Families of rows that turns and mirrors carry onto each other, the same ones carrying the whole set onto itself: the rest of each named row's family, in list order
4 families of 5 rows
Baz: [  6 -12  -5 -10   0 -37 -22   3 -13]
zuviz: [ 24  15  15   1  -3   3 -11  14  19]
fela: [ -2  -5 -10  13  19 -10  -2   4  28]
meda: [ 24   8  12 -15 -14 -17 -23  10  -7]
liti: [ -7 -17 -14   0  11 -35 -10   1   2]
gedur: [ 6  0  0 15 19 -3 -4  9 28]
Mefaz: [ 20  13   1 -24  -8  -8 -26   4  -4]
Dil: [-6  6  2  8 19 -5  4 17 19]
zikab: [-1  2 -9 18  2 -8  5 -6 27]
Gem: [ 26  14  13  -9 -19  -7 -17   9  -1]
Kimu: [ 14  17   8   7 -16   0   2   1  22]
laro: [ 13  19  10 -14   3   3  -9  16  22]
Memam: [  3  -2  -8 -12 -19 -36 -11  -9  -6]
givuk: [19 13  7  7  0  7 -7  9 26]
pibu: [-10  -9 -11  11  19 -19  -5   5  -8]
mepa: [ -8 -10 -19   6   0 -30  -3 -12  10]
bil: [  6  -4 -12  -9   3 -21 -24  -3 -21]
Naru: [ -5 -17 -13   8  20 -28 -10   2   8]
Zolos: [ 10  -5   0 -13 -12 -33 -19   4 -17]
Fer: [ 16  14   8 -11 -29 -17  -8   0   2]

Which other rows belong to the same family as zikab? Kimu, Memam, mepa, Fer
Which other rows belong to the same family as Zolos? fela, liti, Gem, givuk
Which other rows belong to the same family as pibu? Mefaz, Dil, laro, bil

Families of rows that turns and mirrors carry onto each other, the same ones carrying the whole set onto itself: the rest of each named row's family, in list order
7 families of 3 rows
nunak: [ -6  14   3  -7   7  18 -27   9  -4  10   3 -10  24  14  11  22]
nufum: [ 16 -19  11  -3 -14  12 -20   8  -5 -21 -13  -7 -23   1  -6  20]
zev: [ 15 -11  14   6  -7  14 -15   7 -13 -20 -16  -4 -33  -4  -7  24]
mef: [ 20  21   9  -6   3  21 -17   4 -16  15   4  -5  16   2   6  37]
Duso: [ 27  -3  11   8  -5   8  -9   8  -9 -10 -15   9 -30 -18  -5  16]
Derop: [ 13 -22  -1  18  -4  13 -14  -4 -16 -15  -9  -3 -27   1  10  20]
lam: [ -3 -12   8 -12  28   5   5  -1  -1   5 -13   3  -1   0 -11 -21]
zovi: [  0  25   2   2  17   4 -17  -5  -2  14   2 -12  18   7  13  32]
Buko: [-12 -16  -3   3  23  -4   9  -9 -21   7  -1   7  -5   6  -4 -12]
Muni: [  4  21   7  -4  13  19 -14   4  -3  10  -2  -2  30  17   3  30]
mipe: [  5  -3   9  -7  31 -12  14 -16  -3   7 -11  -2  -8  -4 -13  -6]
Ziv: [ -6  16   5  -3  -5  19 -11  -8 -14   4   1 -18  23   9  -3  38]
biv: [  2  10   9  -9  22  -5  11   2 -16  19  -2  15   4  -6 -15  -8]
simor: [ 22  -7  13   8 -10  13 -14   9   0 -22 -18   5 -20   1  -7  29]
gev: [ 14 -11   9  11  -5  20  -2 -10  -2 -21 -24 -11 -23 -12  -7  20]
Bapi: [ -3  20   7  -3  11  23 -22   5 -16  12   2 -11  18  13   8  32]
kas: [  0   0  -4   2  10  19 -14  -8 -23  12   9 -12  18  18  16  28]
Givi: [ -9  -2  11  -8  32   3  10  -2 -14   9 -11   6  -5   0 -16 -15]
zal: [-22   6   2   4  20   0  12  -8  -5   5 -13   4   5  -7 -14 -11]
Mam: [ 18  -5  10   6 -10  -6 -15  -3  -5 -17 -10  -9 -27  -4  -5  34]
nov: [  0  -4  12  -6  26  -2  15   0  -2   1 -15  15   0   2 -21 -12]

Which other rows belong to the same family as mipe? zovi, Mam
Which other rows belong to the same family as biv? mef, Duso
Which other rows belong to the same family as nunak? nufum, lam
Which other rows belong to the same family as gev? Ziv, zal
Which other rows belong to the same family as Buko? Derop, kas

Families of rows that turns and mirrors carry onto each other, the same ones carrying the whole set onto itself: the rest of each named row's family, in list order
4 families of 4 rows
gefuv: [ -8  -7  19  15   8  15  22 -10]
mog: [  8 -14  23  -3 -19   9  -4  18]
Nez: [-17 -11  24   8  -2   4  15  -5]
muzo: [  6   2  -5  16  16  -3  -5 -23]
fugus: [ 35  -6  -3  16  -6  13 -17  -3]
napin: [  7  -7  27   4 -20  17 -11  15]
Pibiv: [ 10  -4  -6  15  17   9   2 -26]
gir: [ 22   5  -9  17  14  10  -5 -19]
Pil: [  1 -19  25   5 -19   2   5  15]
Zas: [-17  -5  24  -1   3   3  10  -6]
Beri: [ 31  -7  -6   2 -20   3  -6   3]
Sagu: [ 15   3 -13  13   8  17   1 -22]
nemor: [ -1 -13  32  -1 -17   4   2  10]
ranen: [ 30  -9  -3   4 -18  13 -16   0]
zegiv: [-16  -8  16  10  13   6  14  -8]
fug: [ 31   0 -11  13 -10  14 -12  -3]

Which other rows belong to the same family as gefuv? muzo, napin, Beri
Which other rows belong to the same family as gir? Nez, nemor, fug

